(in the rows, 128 means zero)
One turn moves each row of this set onto another row. After a few examples, where does it send each row asked below?
Q905: [126 165 152 149 133 141 146  75 121 128 116 119 105 152 169 154 120]
Q948: [ 81 122 141 151 134 135 137  74 109 130 117 108 109 126 134 145 130]
Q330: [100 128 140 126 149 142 129  98 149 120 125 106 111 123 146 160 140]
Q257: [105 105 150 158 135 143 135  77 122 124 127 120 107 135 144 170 123]
Q345: [130 146 123 160 142 122 148  71 122 136 114 116 106 151 172 132 142]
Q696: [108 153 108 130 152 139 124  88 133 124 120 119 102 152 146 148 131]
Q784: [113 120 131 166 134 108 149  85 135 141 125 135 100 131 141 161 131]
Q695: [120 132 139 136 140 144 143  97 149 114 125 112 101 105 162 161 134]
Q487: [ 99 174 130 152 140 133 133  73 148 134 110 110 108 125 160 134 129]
Q837: [134 144 146 137 135 122 124  84 155 131 107 109 124 137 137 160 125]
Q699: [104 167 148 141 124 140 137  74 134 128 105 137 102 142 147 155 117]
Q147: [127 126 137 129 145 136 120  78 135 116 111  94 118 143 134 142 128]
Q701: [153 127 122 142 139 123 134  86 139 123 110 107 112 128 146 145 129]
Q805: [109 136 155 158 123 126 149  80 134 129 123 137  98 127 143 175 118]
Q890: [129 155 139 155 143 120 143  79 135 140 121 124 108 167 163 152 131]
Q155: [128 150 121 147 135 122 143  91 133 136 116 145  95 150 146 155 119]
Q753: [106 110 138 165 130 123 136  79 132 144 118 127 117 127 145 170 137]
Q970: [ 93 140 127 153 149 127 134  74 124 137 113 112 104 151 139 117 126]
Q481: [115 153 135 135 140 147 136  76 105 125 114 111 110 160 160 146 131]
Q354: [101 166 131 146 154 128 126  86 153 135 124 114 107 151 147 145 120]
Q914: [102 144 133 139 133 151 137  65 115 111 108 123  93 143 150 130 125]
Q663: [121 168 124 149 139 145 143  80 133 119 118 113  93 120 168 138 115]
Q391: [129 140 142 150 139 124 130  77 142 133 105  87 124 119 144 131 122]
Q386: [101 116 126 168 134 117 149  76 118 139 118 114 103 116 145 138 135]
Q628: [106 156 133 151 141 131 137  70 114 141 107 102 119 151 163 130 140]
Q910: [ 97 126 150 143 126 146 142  75 112 114 121 125  98 130 139 166 121]
Q835: [139 140 149 137 128 142 132  70 140 109 105 103 111 121 151 147 122]
Q938: [101 133 143 143 145 140 139  90 148 123 121  95 110 102 159 142 137]
Q838: [108 137 143 143 147 127 137 103 162 135 126 108 113 113 152 159 134]
Q231: [111 114 153 169 125 134 142  71 134 129 120 127 107 121 154 170 128]
Q791: [ 96 114 150 164 133 139 136  79 116 139 121 107 117 121 145 160 120]
Q211: [120 149 122 168 139 117 151  82 129 144 114 123  97 131 155 123 117]
Q702: [110 105 130 165 131 134 140  81 112 138 118 116 112 116 150 159 131]
Q615: [125 147 108 145 149 138 138  77 138 111 123 121  87 139 163 135 132]
Q829: [116 117 124 139 154 133 139 101 147 121 129 106 104 116 154 148 141]

Q330 turns into Q838
Q391 turns into Q835
Q345 turns into Q481
Now these:
Q155 turns into Q970
Q791 turns into Q231
Q354 turns into Q487
Q910 turns into Q784

